0: [ 95 -23 -55   5 103  32 -48 101  14  80 102  56  -8  22 -34   5 -14 -29  12 -21  -3   5 -31  -6 -41  14 -39 -14  33  36 -51 -65]
1: [ 16  -8  49  18  29 -50  31   8 -26  18 -26  16 -13  29   2  -2  -4 -78  40   0  12  23 -19  -5   6  -1  -9  -3 -16  16 -16 -30]
2: [ 30 -59  -3 -35  42  21  21  24  41  29  32  45 -58  80  48 -13  48  -5 -55  46  29  -6   2 -14  -8  18 -36   3  16 -34   4  38]
3: [-54  44   6 -53  -6 -31  -2 -83  22  34 -10  13 -32 -42 -63  10 -20  20   7 -58  46 -10 -45 -23  51 -51  40  38  66 -64   1  50]
4: [ 23  15 -26  -6   9  50  -9  45  11   6  32  16  26   4   6  -5  26  47 -39  10 -19 -10  32  18 -10  13   5  11  11  17  28   0]
5: [  2  49  41  -8  22 -45  39  -3 -12  11 -25   9   2 -29 -63  27 -21 -42  62 -33  -8  31 -11 -17  36 -27  -3 -14  10  24 -12 -20]
6: [   0   53    5    4   34  -76    0  -34   21   53  -26   33  -32  -88 -127   36  -58  -28   70  -78   41  -10  -51  -20   86  -40    4   14   78   18  -38  -28]
7: [  38  -69  -35   92  -20   50 -100   32  -52  -41   19  -10   60   22   65  -34   38   45  -38   60  -11  -41   36   86  -60   40  -21    8  -10   62   17  -59]
8: [ 30 -97 -19  44 -11  10 -73   8 -44 -17   6   5  -9  76  56 -58  22  32 -31  69 -14 -40   2  40 -37  43 -28  -3  -6  -9   8 -16]
9: [ 20 -32 -24 -21  29 -15   9  -4  13  14  16  -3 -47  32 -15   2 -28 -24  19  12  -8  10 -25 -42  -1  10 -34 -28 -10 -28 -40  13]
10: [   9   69  -36   58  -17   -2  -22   25  -18    4  -38  -41   24  -69  -57   37 -105  -18   78    4  -64   -2  -12   41   35  -10  -22   -9   40   53  -21  -56]
11: [-10  34  30  17 -41  10 -11   4 -22 -47 -23  -1  78 -56 -18   8  44  51  -5 -20  -6   1  36  31  -6  -3  13  -7   0  49  49 -17]
12: [  10   44   12  -10   32   -9    7   46    5    1   15   -6    8   14  -29  -30    3   63   -7  -30 -100   17   47   -7   39   17   48   10  -50   18   45  -24]
13: [ 33  -1 -38 -56  26  41  16  96 115  56  57  54 -34 -36 -31   5  13  58 -80 -48  -9 -21  20 -46   5  35   6  -6  36 -12  15  25]
14: [ -1  37  25  24   1   6 -18  27 -14   7   6 -13  37 -41 -13  20 -14  -8  24 -37 -26  22  -7  28 -11 -19  -2  -2  13  27   4 -36]
15: [ 13 -73 -40  51  21   4 -68  -7  16  17  52  33 -12  22  40 -43  60  35 -81   2  66 -57  15  22  -8  20  44  58 -15  17   2 -29]
16: [-39  -7 -52   1 -75   2 -83 -78 -25 -35 -25 -29  16 -42 -39 -31 -42 108 -12  -3 -17 -65  -7  19   6   8  38  13  33 -47  10  25]
17: [-46  32 -10 -29 -71  32  13   8  35 -21 -25 -36  18 -68   8  12 -36  32 -14 -18 -34  -9  11 -10 -15   8  13 -16   8 -35  17  40]
18: [ 20 -34 -25 -17  33 -12   3  -1  10  13  20  -2 -45  30 -19   0 -29 -17  23  13  -7   5 -24 -38   6  14 -30 -23  -8 -26 -44   6]
19: [-27  35  -3 -23 -18  20  35 -20   1 -18   2 -26  20 -12  30  19   5 -24  -6  -6  18  21   9 -14 -18 -19  34  11 -37  -6  -2  18]
20: [-39 -43  17  63 -73  17 -50 -15 -19 -24 -57 -39  -8  -1  63 -17 -18  39 -30  74 -33 -40  -3  84  -2   7 -59  15  60 -18  30   4]
21: [ 17 -30 -24 -22  28 -11   5  -3  15  11  20   1 -43  32 -17   2 -33 -17  20   8  -6   6 -24 -38   0  12 -32 -25  -9 -25 -41   7]
22: [ -55  -40    7  -16  -40  -54    1 -109  -29  -21  -55  -17  -44   31   10  -29  -26  -20   16   21   47  -25  -35  -22   20  -10   30   21   -3  -75  -20   55]
23: [ -56  -39    9  -15  -37  -54    5 -118  -26  -21  -55  -23  -47   27    8  -25  -22  -20   12   18   43  -24  -35  -20   23  -12   31   19   -4  -76  -21   59]
24: [-19 -36   8 -31 -59 -16 -20 -62 -51 -43 -41 -37   7 -28 -27  11 -59 -26  73  18   0   5 -51 -23 -59  -1 -48 -75  23 -60 -44  34]
25: [ -2 -34   0  40 -41 -12 -11 -19 -72 -43 -53 -37  15  36  41 -20 -36 -43  44  71 -20  -5  -5  24 -31  23 -10 -21 -31   3 -19  -7]
26: [-19  19  24   5 -14 -10   6 -18 -17  -7 -24 -19   4  -6   6   8 -16 -18  21  -3  -9  15 -12  11   4 -18  -2   2   5  -5   1  -4]
27: [-23  51  12 -36   3 -11  54  -7  30  11  -2  -6  -3 -41 -25  32 -15 -37  19 -50  15  31 -13 -40  12 -25  15  -8  -6  -8 -15  14]
28: [ 25  18 -35  31   7  14 -56  18 -25  10  23  -2  42 -41 -33   9 -34  -4  30 -24  -7 -11 -14  23 -24  -4   6  -5  18  39 -21 -49]
29: [-19  39 -30  26 -44  17 -54 -24 -26 -25 -10 -24  60 -68 -34   6 -20  47  11 -13  -8 -20   7  34  -7  -9  24   9  23  26   9 -21]
30: [ -2 -10  29  46 -12 -30  22  -7 -45 -26 -48  -8   6  43  41 -21  16 -34  10  43   1   0  24  19  21  12  17  17 -45  34  18 -21]
31: [-42  12 -10 -29 -26 -18  20 -57   1  -6 -18 -21 -17 -11   4  -9 -22 -15   6 -17  27  -7 -12 -30   8 -12  44  19 -11 -41 -16  38]
32: [  3  12  -9  10  -9 -16   5 -28 -40 -25 -22 -24  17   5 -13   4 -24 -23  47  16  -6   8  -2  -1  -5   3   6 -17 -28  13 -21 -13]

[ 32   0 -38 -60  26  39  15  92 114  58  58  54 -32 -33 -26   2  13  64 -76 -48 -10 -23  20 -45   9  34   2  -1  36 -14  17  25] 13
[-39  13  -8 -28 -28 -21  18 -59   1  -6 -21 -22 -16 -13   3  -8 -24 -14   5 -13  22  -8 -13 -24   9 -11  46  17 -17 -43  -8  41] 31
[-29  38   0 -21 -20  19  39 -16   2 -18   2 -20  26 -10  33  14   8 -25  -1 -11  25  16   8 -12 -23 -17  41  13 -41  -3   4  19] 19
[ 25 -29 -46  28  -7  19 -55  14 -33  -1  10  -5  31 -20  -2  -5 -36 -29  30   7  21 -18 -25  14 -59  11   4 -18   7  20 -37 -35] 28
[ 26  10 -20  -7   7  50 -11  43  12   4  29  17  24   5  12  -3  29  49 -42  12 -19  -7  34  21 -13  18   3  13   4  23  29   0] 4
[ 29 -62  -9 -30  40  20  20  26  33  27  34  49 -55  79  45 -12  49  -2 -55  47  31  -8   6 -15  -8  20 -34   7  10 -28   3  38] 2
[ 99 -25 -56   5  97  35 -49  98  20  82 103  52  -6  21 -26   7 -16 -31   7 -21   0   3 -33  -4 -44  13 -37 -11  30  39 -54 -65] 0
[-42   6 -13 -25 -29 -17  17 -54   1  -8 -20 -23 -15  -6   6  -4 -21 -23   3  -9  28  -3 -15 -25   0 -12  43  16 -15 -41 -15  39] 31
[ -1  36  30  28   5   0 -15  32 -13   9   8 -10  36 -39 -18  13 -14  -7  28 -36 -31  21  -9  27 -10 -23  -8  -3   9  26   8 -40] 14
[-28 -38  63  73 -21 -37 -53 -32 -72 -25 -32 -18  27  26  55 -54  30  -3  -6   3   0 -12   9  55 -14  -1  42  38 -43  14  30 -48] 30
[ 20  -6 -31  -9   4  51 -11  36  19  -3  27  22  12  23  29 -19  40  55 -59  30 -11 -20  35  15 -14  22   7  17   1   6  27  15] 4
[ 38  52 -13  -6  18 106 -13 110  -9  -2  79  -6  98  -1  55   5  45  33 -40 -14 -48  38  54  34 -87  -1  22  -3 -45  55  48 -39] 4
[-21 -39  57  74 -20 -39 -52 -31 -74 -22 -34 -18  27  26  54 -55  29  -2  -3   3  -1 -12   8  55  -9  -5  43  39 -41  16  30 -49] 30
[  5  24 -13 -30  15  18  17   4  23  10  13  19  -5   5 -23  13  19  35 -20   3   2  -6  14  -6  21  -4  -8   1  27   2  19  27] 4
[-33  14 -14 -24 -53  -8  25 -11  51 -13 -45  -7 -21 -60 -30  16 -27  34 -17  -7   3 -28   4 -19  40  13   0  -5  37 -19  12  47] 17
[ 20  -9 -26 -11  -1  54 -10  39  18  -1  31  22  11  28  34 -15  43  53 -61  31 -12 -16  38  20 -16  24   5  14   6   5  34  14] 4
[ 19  14 -14 -21  16  28   8  25  21  12  20  26   1   8 -13   2  25  39 -26   6  -2   0  20   0  14   2  -3   5  19   6  20  16] 4
[  0  46  43 -11  18 -50  37  -3  -8  10 -36  13  -3 -28 -60  23 -20 -42  64 -32  -6  32 -16 -16  41 -22  -4 -14  11  19  -7 -18] 5
[ 20  11 -21 -22  13  28   8  26  26   6  25  24   6  11  -9   5  23  36 -26   9  -2  -5  20   1   5   7  -5   3  17   6  17  18] 4
[ 19  10 -18   0   5  44 -13  44   9   1  25  18  25   9  14  -6  33  51 -45  14 -14 -11  36  21 -17  14   7   5   3  21  32   0] 4
